In the data rows, the value 128 means zero.
What is the hidden score of each row? Scores go from 0 to 30, and 15 is about the middle. The score is a weighted sum of the row's numbers plus the product of two more (or one squared), each taken from its middle value.
  127  168  143  129  171  077  139  138  158  158  177  088  175  153  149  178 ~ 12
  139  086  127  157  163  126  110  142  119  160  076  128  124  102  118  107 ~ 14
  096  135  142  105  124  170  169  146  153  162  115  151  147  125  100  177 ~ 13
  125  142  185  149  207  077  096  126  152  173  105  084  132  171  143  189 ~ 18
  129  135  093  142  105  134  149  148  136  108  126  139  122  088  122  125 ~ 14
  179  044  091  135  153  093  069  129  142  104  137  077  107  089  111  124 ~ 11
  116  098  081  103  069  191  151  124  091  120  139  160  098  085  092  074 ~ 10
  195  049  072  114  162  132  054  121  100  136  094  092  100  140  121  096 ~ 14
  121  148  123  129  128  114  122  131  152  118  164  117  158  129  134  136 ~ 14
  124  151  135  059  081  124  118  100  088  096  173  112  141  170  138  108 ~ 15
  138  103  123  126  150  151  162  146  134  139  125  146  139  134  122  126 ~ 15
  074  136  127  109  100  216  189  120  142  149  111  193  128  136  095  173 ~ 20
  190  129  084  148  080  113  133  126  104  104  127  101  146  092  135  128 ~ 27
  101  135  142  130  099  128  132  114  115  117  149  132  133  159  142  094 ~ 14
  148  165  130  168  154  118  130  119  154  164  114  106  120  147  140  149 ~ 19
  089  120  141  112  126  156  138  114  123  134  119  157  120  172  116  111 ~ 20
  121  125  122  095  106  149  145  149  150  092  126  168  119  094  137  128 ~ 11
  094  135  118  112  085  163  132  121  111  097  155  153  123  169  124  064 ~ 13
  110  168  159  123  141  116  118  105  139  126  179  114  159  179  138  115 ~ 18
  146  103  151  129  094  136  128  125  103  099  123  121  131  121  145  097 ~ 22
  142  154  095  110  098  140  161  137  149  096  142  145  149  110  116  117 ~ 14
  103  097  160  127  089  141  105  123  099  101  129  160  076  177  125  096 ~ 8
  118  136  085  104  087  155  151  149  133  092  112  163  139  057  135  104 ~ 13
  153  102  112  125  083  125  118  120  087  120  121  123  063  131  121  080 ~ 9
  104  126  140  090  142  128  142  139  138  104  187  149  191  111  135  145 ~ 10
  113  160  128  130  132  134  110  131  122  141  142  128  128  147  114  130 ~ 14
  099  176  149  031  071  192  202  121  166  106  176  182  169  118  123  129 ~ 15
  104  167  129  153  124  099  111  136  150  153  131  110  128  131  145  175 ~ 13
  157  051  122  120  130  118  091  099  068  113  073  120  084  122  120  066 ~ 19
  092  138  135  108  105  166  133  140  142  127  149  171  133  140  117  102 ~ 11
  108  151  113  110  140  155  145  134  148  147  136  135  133  115  101  147 ~ 15
  142  118  104  120  104  200  151  118  089  106  074  168  055  119  118  102 ~ 15
  168  069  112  122  188  112  109  154  193  119  130  123  139  063  110  124 ~ 12
  121  161  120  136  186  072  132  126  179  134  194  077  233  126  158  180 ~ 16
  148  051  091  138  098  139  112  127  111  094  095  154  062  111  115  077 ~ 7
  088  149  190  157  158  129  075  129  114  178  116  105  081  181  133  149 ~ 15
  140  118  169  159  143  107  061  108  100  158  094  075  101  142  154  156 ~ 19
  121  145  104  104  096  142  185  134  160  122  183  171  183  102  108  122 ~ 10
  148  138  106  136  108  104  153  116  123  123  193  094  172  145  126  129 ~ 16
  089  107  133  159  115  099  106  142  139  150  132  135  107  122  140  144 ~ 6
  117  114  158  120  116  126  122  130  139  092  147  138  132  153  110  138 ~ 11
  131  087  135  196  206  080  057  133  121  163  048  105  000  099  112  123 ~ 14
  089  135  101  116  111  115  108  104  107  099  141  114  148  146  121  107 ~ 25
  102  157  138  102  141  186  189  124  154  165  147  148  164  131  102  184 ~ 18
  080  155  131  115  139  171  186  131  160  129  126  159  143  126  097  183 ~ 19
  080  141  114  129  091  140  139  111  106  097  154  139  058  142  142  122 ~ 8
  117  107  144  133  134  125  151  167  152  158  132  158  127  121  137  083 ~ 14
  127  140  148  130  120  108  103  113  096  139  135  114  135  154  134  108 ~ 16
  080  152  134  114  116  179  162  134  135  122  144  168  141  125  076  165 ~ 15
  144  147  146  127  119  119  113  114  122  080  124  128  157  135  136  130 ~ 19
  111  182  147  125  150  098  151  117  162  140  164  099  168  177  129  139 ~ 20
  139  112  101  119  130  168  176  119  155  144  138  144  129  099  125  146 ~ 13
  124  093  124  141  152  091  093  133  119  153  085  122  122  144  133  108 ~ 12
  129  117  111  153  150  106  112  133  128  141  079  124  118  097  137  121 ~ 14
  132  136  122  080  141  146  147  125  134  166  150  114  136  139  136  159 ~ 11
  109  178  124  108  108  171  173  131  167  140  180  158  165  150  120  120 ~ 16
  141  098  112  146  141  127  125  126  128  164  090  144  090  103  125  133 ~ 10
  099  103  165  118  133  164  125  126  119  128  092  165  090  157  120  108 ~ 14
  102  115  178  127  170  157  085  140  119  153  095  140  094  144  127  136 ~ 13
  141  110  081  127  103  104  108  101  085  117  142  081  101  157  108  121 ~ 15
  081  085  136  101  102  194  116  172  119  116  106  209  130  140  114  070 ~ 15
  151  121  088  138  098  135  119  083  083  072  135  108  168  127  141  131 ~ 22
  185  149  112  157  181  110  107  102  182  176  095  093  069  133  105  148 ~ 28
  125  157  089  112  105  163  194  133  145  108  182  157  167  096  117  111 ~ 14
  142  180  146  049  066  178  208  110  150  101  190  134  165  122  132  129 ~ 18
  166  143  073  134  125  101  099  105  117  107  127  087  151  143  139  138 ~ 18
  138  147  154  138  157  121  109  133  128  143  099  119  097  135  152  151 ~ 15
  104  134  142  109  150  129  135  157  166  124  162  155  206  105  142  154 ~ 17
  107  130  166  100  118  153  157  156  125  157  131  150  146  132  139  125 ~ 16
  142  129  104  135  125  147  118  110  117  124  078  139  110  127  126  138 ~ 20
  104  131  094  129  127  175  149  150  160  153  111  154  126  099  097  138 ~ 13
  159  140  124  126  134  121  119  110  108  109  124  108  134  152  120  127 ~ 18
  084  171  128  125  108  138  132  147  154  132  140  159  135  118  134  152 ~ 11
  151  125  101  159  142  156  165  125  132  145  127  133  086  106  131  157 ~ 14
  112  150  183  098  146  126  129  110  152  133  168  117  154  190  135  129 ~ 17
  149  101  109  132  113  077  103  103  087  139  091  098  100  121  137  106 ~ 19
  118  141  116  105  099  167  160  136  125  115  178  137  150  114  119  105 ~ 17
  185  069  107  128  172  100  061  116  123  148  080  083  111  127  098  133 ~ 18
  132  147  122  124  124  122  127  130  138  123  123  129  132  143  112  132 ~ 15
  123  152  138  153  128  155  124  131  133  117  134  129  124  134  112  121 ~ 19
  170  131  125  154  126  068  122  118  102  142  152  063  142  125  159  139 ~ 18
  171  052  096  105  161  142  082  142  157  109  108  139  107  081  093  125 ~ 9
  136  140  116  143  166  107  125  171  169  134  108  123  138  101  137  172 ~ 18
  187  088  111  138  110  087  103  095  063  109  108  093  099  134  139  097 ~ 14
  099  162  168  137  140  146  140  160  151  173  114  157  080  131  117  116 ~ 10
  129  085  171  152  120  152  079  117  096  124  068  148  071  133  132  106 ~ 16
